(in the rows, 128 means zero)
Where one turn sends some rows of the set: a few examples, then the rows asked:
nosuz: [147 156 164 127 155 121 116 141 129 108 177 128 112 117 120 107]
tidat: [168 148 137 139  94  98 127 144 125 130 151 118 112 105 115 117]
nuz: [143 134 124  98 154 119 118 134 119 122 141 115 143 124 147 136]
tuz: [138 115 157 123 149  97 122 114  89 108 136 114 115 109 133 125]
Giv: [167 135 126 129  93  93 130 136 116 131 140 113 119 105 123 126]
sogem: [172 149 137  94 156 126 115 128 116 110 158  86 128 125 124 119]
nufis: [160 156 120  90 144 122 125 129 102 113 161  83 131 111 120 128]
lif: [134 166 161 117 147 103 128 139 122 105 184 129 114 113 135 121]
tori: [134 135 144 110 133 106 104 121  92 131 120  80 122 112 121 153]
mabat: [174 147 120 123  97 102 128 142 126 133 147 109 123 109 122 123]
rof: [135 136 157 111 143  85 135 116  88 101 157 110 113 107 142 131]
bope: [122 128 177 141 140 104 105 143 114 128 135 128 116 115 128 131]
sugo: [139 173 148 122 143 124 123 149 125 114 185 124 116 107 113 115]
Rup: [145 145 163 102 131  96 107 135  99 131 129  71 127 123 132 153]
Pivu: [172 140 122 124  94  98 129 138 119 132 141 107 121 108 123 126]
Nuv: [110 146 169 142 132 105 101 139 113 132 140 124 109 106 117 142]
batu: [151 157 190 122 134  94 111 134 100 113 159  81 101 115 112 127]
tuke: [155 163 157 112 149 133  98 156 140 131 157 101 129 130 118 125]
dofe: [127 153 134  97 145 104 124 142 121 123 155 120 139 121 155 146]
Nisa: [146 122 151 108 142 108 104 129 100 131 117  85 132 123 131 143]
lar: [123 130 149 126 142  96 123 107  85 108 144 116 107  99 125 134]
moval: [113 149 176 128 131  93 109 152 117 133 144 121 121 116 139 147]
nek: [176 151 125 125  97 103 128 143 128 129 153 110 118 108 117 119]
dup: [173 152 134 132  95 102 126 146 128 132 154 111 114 108 113 118]
natar: [144 177 144 110 140 133  97 148 135 133 158  90 124 122 110 139]
Fube: [150 175 141 104 136 133 106 158 129 134 161  87 132 119 111 134]
nal: [134 172 148 125 149 123 116 135 128 111 183 127 109 109 114 119]
mekod: [146 162 179 135 132 112 113 142 104 116 167  95  99 104  93 115]
bof: [143 174 167 108 135 113 101 161 133 135 157  89 126 128 126 143]
zes: [135 129 147 112 126 101 113 130  84 132 121  81 126 107 122 148]
tutid: [113 146 174 144 126 103 109 152 108 133 145 121 111 103 114 135]
Pelum: [164 137 134 135  92  93 127 140 116 132 139 114 115 104 121 126]
fazez: [123 127 154 129 135  93 130 121  80 112 145 117 110  95 124 129]
nur: [129 140 115  99 139 114 123 138 105 129 139 110 142 110 141 147]
fataf: [152 144 190 137 143 110 103 136 110 116 153  99 102 116 105 115]
vuget: [125 146 114 100 146 117 116 128 114 127 141 114 136 114 140 150]
fiv: [165 161 148  91 147 105 126 124 104 102 171  80 120 119 128 126]
lup: [167 142 140 138  92  93 128 140 119 129 146 115 110 104 115 120]
lel: [142 161 178 135 136 111 104 127 106 114 161  93  94 107  95 123]
Rolo: [158 160 123  93 150 124 118 117 108 109 161  83 122 115 118 131]

moval turns into batu
sogem turns into nuz
tori turns into lar
Where do these go?
tidat turns into dup
zes turns into fazez

